Where one turn sends some rows of the set: a few examples, then the rows asked
k363: [ -7   9  16  -1 -11  -5  11  13 -13   0   7   7  11   2   3   6   7  -6
 -13   8  11   7  -1   0   6  11  -3   0   7 -21  16   9 -11  -5 -12   4
   3 -19 -23  14  14   1  -3 -15  -3  17  11  -6  -9   5  -1   3 -13  21
 -12  -5  11   6   2  -2  -5  17 -22  10 -13  -4   6   9  -7  -3  18  10]
k420: [ -3 -19  23  -1  12   1   9 -13  10   7  -7  -2   6  -9   5  -3   2  -9
 -14  -9  11  -1   8 -11   3   7   7  11 -18   3  10  -1  -1   8  -4  -5
  -2 -15  -7   1  15  -6   6   2  -3   1  14  -3 -15  -9   0 -17  -7  -1
  -3  -9   2   7 -11   5   9 -16   1  -4   7 -21 -14   1 -14   5  16  27]
k346: [ 18   0 -10   9 -19  18  -2  18  -2   2  15   0   7  12  12   9 -14   6
  26  -2   7 -14  -3  -4 -15  -3  16 -13  -4   2  -2  -3   0 -17  -1  -4
 -12  -4   7  13 -15   4  -6   1  23  12   1 -17  -3   8  -3  -1  14  -4
  -4   6  -8 -22  -8  13 -18   0   4  10  -3   4 -29   9   4  -4   6  -4]
k58: [  3 -31  -4  -1   2   2   7  23  -2  -1  24   4  -3  17  -7  -2   3   1
  12  25  21   4   6  13 -16  -7  -1 -16   9  13  -5 -11 -12 -20  -3   4
  -5   7  -7  -6 -10  11  -2  12   2 -10 -19  -3  13  -7 -16  14  -4  -2
 -10   4  -9 -16  -9  20  -1 -10  13  -3   6  11   4   1   7 -12   6  -5]
k951: [ -1  -5  11  -9   2  -1  10   6   3  -9   7 -11  11  13  -8 -17  12  15
  -5  -4  11   7 -12 -24  11  -4  18  -5   2   3   6   2   6   1  12   4
  -2 -13  -1 -10  20  -4   5 -22  -5   0   0   7   8  -9  -1 -10 -33   0
 -14  -8  -2   3   3   2   2  13 -20 -19   6  11   9   3 -18  -2  10  19]
k917: [ 11  -8   7   1   7  -1  10   9  -1  -9   2 -13  14  14  -7 -13  10   2
  -2  -3   3   1 -14 -29  11  -6  14  -4   1   2   8   4   8   2   3 -12
   3 -15  -3  -1  24  -2  -3 -24 -11   3  10   4  11  -5  -6 -14 -27  -2
 -11 -10  10  -8  -1  -5   1  16 -20 -16   0   6   1   8 -17  -4  15  18]
k437: [ -2 -10  17  -8  14   9   3 -11  -2   6  -6  -4   5  -5   8   5   8   2
  -7 -10  11  -3  11 -14   6  14  13  15 -19   0  12   5   2   6  -1   0
  -5  -7   3  -6  12  -4  14   4   0   8   5   0 -20  -5   2 -25 -15   4
  -6  -9  -6  17  -5  -3   9 -11  -6  -4   3 -22 -16   2 -16   2  10  22]
k883: [ -9   3  15  -7  -7   0   2   5  -8  -2   3   0  14   6  -5   2   6  -3
 -24   8   3   4   0 -10  -1  10  -4  12  -3  -6  21   2 -17  -7  -4   5
  10 -23 -18  24  10  -3  -7 -11  -3  19   8  -2 -11  -1  -7   6  -9  22
  -2   0  20  11   5  11   1  12 -16   6  -7  -7  12  10  -2   0  19  11]
k843: [  1  -8 -12  -2   1   9 -15   9  -9  -6   8 -13   4  -7   2 -15 -15  11
  16  14   4 -12   6  -2   1 -11  -8  -8   7  -5  17  -5  -7   7   0  -5
 -18  15   6 -17  -1  24   3   8  10  -3   6  -8  -5  10  -9   4 -16  20
 -27   8   1 -18   3  10   4  -4  16   0   2   9   1  -6   9  -7 -20 -10]
k489: [  4 -17  -8   5  -3   4 -14   9  -6  -7   9 -11   2  -9   6 -14  -7   6
  14  14  11 -15   5   0 -12 -12 -16  -5  -2  -3  12  -6  -6   9   1  -1
 -18   9  -3 -16   1  17  -1   9   9 -12  -4  -6 -13   7  -8   5 -10  14
 -25  12   7 -19  10  19   7 -10  10   4  16   8  -4  -1   0  -7 -22 -14]
k813: [ 17  -9  -5   0  -8  16  -5  24   9   0  16 -12  13  14   8  17 -12  13
  24  10  15 -14  -5  -3 -16  -7   6 -16   0  -2  -3  -1  -4 -10  -1  -7
  -8  -6   4   8  -3   5  -2   9  22   9 -13 -25   1   9  -3  -5  18  -4
  -7   8 -14 -18  -9  10 -12 -12  11   3   6   0 -26  13   8   4  -2  -5]
k415: [ 18  -4  -2   5 -12   7  -8  23   1   3  13  -8  12  17  16   3  -8   9
  22  -1   9  -8   3  -9 -20  -6   1  -9  -5 -10  -4  -2   2  -7  -2  -4
  -8  -1   8  15   0   4 -11   2  30  10  -9 -16  -7   3  -9  -1  20   5
  -5   8   1 -23  -9  13  -7  -1   3   5   5  -4 -27  10  17  -4  -9 -14]
k216: [ 18  -5  -5   3  -9  18  -3  26   1   1  17  -5  12   6  18   5  -8   8
  20  -3  12  -8  -1  -5 -13  -1   7 -16  -4  -4  -6   3   1 -12  -5 -12
  -9   7   8  10  -7   7  -7   0  38   5   1 -20  -5   5  -3  -4  18   7
   0   4 -12 -19 -10  17  -6 -10   8   4  -4   1 -25   4  13  -2   1   0]
k300: [-13 -16  19  -4  10   7   5 -20  -5   4  -2   4  -1  -3   6  -8   8  -4
 -12   1  13   1   4 -11  12  21   5  10 -19   3   9   8  -9   1 -14  -1
  -4  -6  -5   0   9   3  16  -1  -6   2   7  -8 -24  -3   0 -20  -7   0
  -9  -3   3   9 -11  -2  13 -21   0  -8  -2 -11 -15   8 -16  -2  22  26]
k872: [ -4 -27  -6  -8  -8  -1  14  19   4  -2  24  -3 -10  23   1 -15  -4  -2
  20  21  17   7   8   8 -11   4   1 -12   2  12   1 -17 -16 -16  -6   7
 -16   9 -14  -6 -13   2   1   8   4  -7 -12  -3  15  -8 -10   4  -6  -8
  -3  -4  -2 -20 -14  16  -8  -5  18  -5   9  12  -3 -10   8  -2  12   7]
k436: [  2 -20  -4  -4   1  11 -13  11   0 -10   6  -7   8  -2  -4  -4  -6   6
  20  16   6 -19  13   3   1 -15  -9  -8  10  -2   5  -8   1   4   5  -2
 -19  11  10 -10  -3  21   2  17   6   0   1  -4 -11   7 -11  10  -7   2
 -31  10 -12 -16   4  13  -2  -6  11   7  -3   6   1  -2  10 -13 -19 -17]
k461: [-16 -15  17  -6   6   8   9  -7   2   5 -10  -5  -2  -9   9   3   9  -7
  -6 -15   7  -4  10 -19  10  14  10  13 -19  -4  16   5  -8  -1  -2  -6
  -1 -15  -8  -5  13   5   7   2  -3  -1   1  -2 -19 -12 -10 -28 -15   6
  -4  -8 -10  12 -11  -5   9 -12  -6 -13   7 -12 -16  12 -10  -2  13  23]
k674: [ -8   3  15  -8 -10   0  10  16  -4   3  17   7  13   4   5   7  12   4
 -16  12  17   9  -3  -5  -4  13   6  11  -2 -11  11   0 -14  -9  -6   6
  13 -18 -13  18  10  -6 -11  -9   3  22   7  -3 -10  -1  -1  -6 -15  21
   0  -4   8  15  10   6  -3  21 -17  11  -7  -9   7   4  -9   0  20  18]
k136: [ -3 -27  -3   2   0  -3   7  16   6 -10  28  -9   0  19  -2  -4  -1   7
  18  32  25  -1   3   7 -16  -2  -9 -11  12   8   4 -12 -22 -15  -9   6
  -4   2 -14  -7 -12   0  -1  11   5  -5 -19 -10  11   0 -15   7  -1  -2
  -4   8  -5 -13 -12  11   1 -15  22  -3  13  10  -7  -1   7   1   0  -1]
k465: [-15   3  14   1  -9   2   5   8  -4   1  12   6  20   6  -4   6   1  -1
 -15  10  17  -1  -6  -9   3  16   6   7   4  -9  16   4 -11  -7  -6   9
   3 -24 -25  19  13  12 -14  -4  -2  19   0  -6 -16  -3  -5 -15 -16  19
 -11  -2  10  12   5   5   1  20 -18   9  -6 -13   2   9  -6   3  23  19]
k928: [  1 -13  -6   0  -5   6 -11  16  -2 -10   6 -18   2  -2  -3   0  -9   8
  21  14   9 -21   5  -1  -2 -17 -14  -9   8 -12  16 -10 -14   6   6  -4
 -12  13  -2 -19   0  14   0  12   9  -1 -10 -11  -7  11  -7   9  -6   7
 -28  12  -7 -16   4   9  -3 -11   6   4   1  12  -1  10  10  -1 -18 -12]
k871: [ -3 -14  19   0   1   5  19 -13   3   3 -10   3   5  -4   7  -6  13 -13
 -16  -5   9  -1   5 -20  10  16   8  15 -23   1   9   6  -4   7   1  -3
   3 -15  -3  -1  17   0   8   2   2   4   8   0 -22 -12  -3 -24 -11   5
  -3  -6  -2  14  -3   3   0 -15   0  -7   0 -11 -13   4 -10  -3  18  17]
k210: [ -1 -11  -9  -6 -10  12 -12   7 -12 -10   4 -12   0  -3  -6 -13  -7   5
  18   9  -2 -21  10   1   1  -7 -10  -6   1  -7  16 -14 -13   4   9  -1
 -26   9   1 -11 -10  18   5  17   9  -7   2  -8 -15  11  -7   3  -7  10
 -28   4  -3 -16   4  14  -5  -9   8  10   7   9   6   1   6  -8  -9  -5]
k334: [-11  -6   7  -2  -2  -4  16   4   8 -14   8  -4  21  11  -8 -17  11   6
  -4 -15   5   5 -12 -28   6  -5  22  -1  11 -11   9  12   5   1   6   1
  -2 -15 -13  -5  16  -4  -1 -24  -5   6   2   8   9  -8  -2 -14 -25   2
 -13  -8   4   2  -2 -12   3  14  -7 -16   5  10  -2   8 -14   0  12  18]
k533: [  4 -23  -6  -1  -2  -4   8  24  -3  -4  23  -4   0  27   1 -14  -6  12
  18  23  24  11  -1   1 -19  -3 -12 -11  -1   9  -5 -12 -19 -16  -6  -1
  -2   4 -11  -2   1   5  -2  15   5 -14 -13  -1   8 -13 -18   0  -2   1
   5   1   1 -26  -9  15  -2  -4  17  -5  21   7  -7  -4   7  -3   4  -2]
k254: [ -1   4  17   3 -12  -8  16  11 -11   3   3   3   7  13   2   4  11  -1
 -21  11   9   2  -4 -13   0  16   5  11  -2  -6  14   8 -11   0  -3   8
   1 -20 -23  16  16   9  -8 -11  -5  19   8  -1 -12  -6  -2  -8 -15  18
  -8   1  14  13  -3  10  -5  15 -13  10 -13  -9  11  11  -5  -6  18  14]
k407: [  1 -11  -3  -1  -2   1  12  20  -4  -4  24  -3  -3  25  -1  -6  -6   4
  12  23  25  12   4  13 -13   2  -2 -16   9  12  -3 -12 -17 -17 -10   5
  -2   9 -15  -4  -6   8   2   9   9 -12 -14  -4   7  -9 -18   7  -4   7
   5   0  -7 -20 -15  23   1  -9  16  -5  10   7   1 -13   9  -2   3   5]
k499: [  2  -5   6   4   2  -8  20   5   6  -3   4  -3  19  16  -4 -17  16   0
  -8  -7   2   1  -7 -30   9   0  14   1   1  -3   6   7   5   9   8  -6
  -2 -22   3  -7  21   0   5 -20  -8   4  11   9   7 -10  -5 -15 -26   0
 -13 -19   5   4  -5  -2  -3  11 -11 -10  -1  14   4   5 -14  -2  16  12]
k965: [ 15 -16  -5  -6  -7  15  -1  21   2   3  18   4  14   9   6  12  -2  12
  24   3  10  -9  -7  -4 -12  -9   8 -15   2   2  -5   2  -5 -14   0  -4
  -8   3  11  12  -9   9  -6   8  22  10   1 -15  -4  -2  -2   7  20  -3
   0  11 -17 -18  -9  13 -11  -6  13  10  -9  -1 -23  11  11 -10   0 -10]
k698: [ -1  -2  14 -10   0   0  13   3  11  -4   5  -6  14  14  -3 -13   5   7
  -6  -5   4  10 -14 -23  15  -1  20 -12  -3  -5   6   0   5   4   5  -8
  -4 -18   2   0  25  -1  10 -26  -9   3  12  -6  15  -5  -8 -13 -24  -5
 -14 -15  -1  -5 -10  -6  -5  10 -13 -19   5  17  -8   7 -10  -6  15  16]

k210 -> k346
k871 -> k254
And these:
k407 -> k843
k334 -> k461
k917 -> k420
k533 -> k489
k951 -> k437
k300 -> k363
k436 -> k965
k813 -> k136

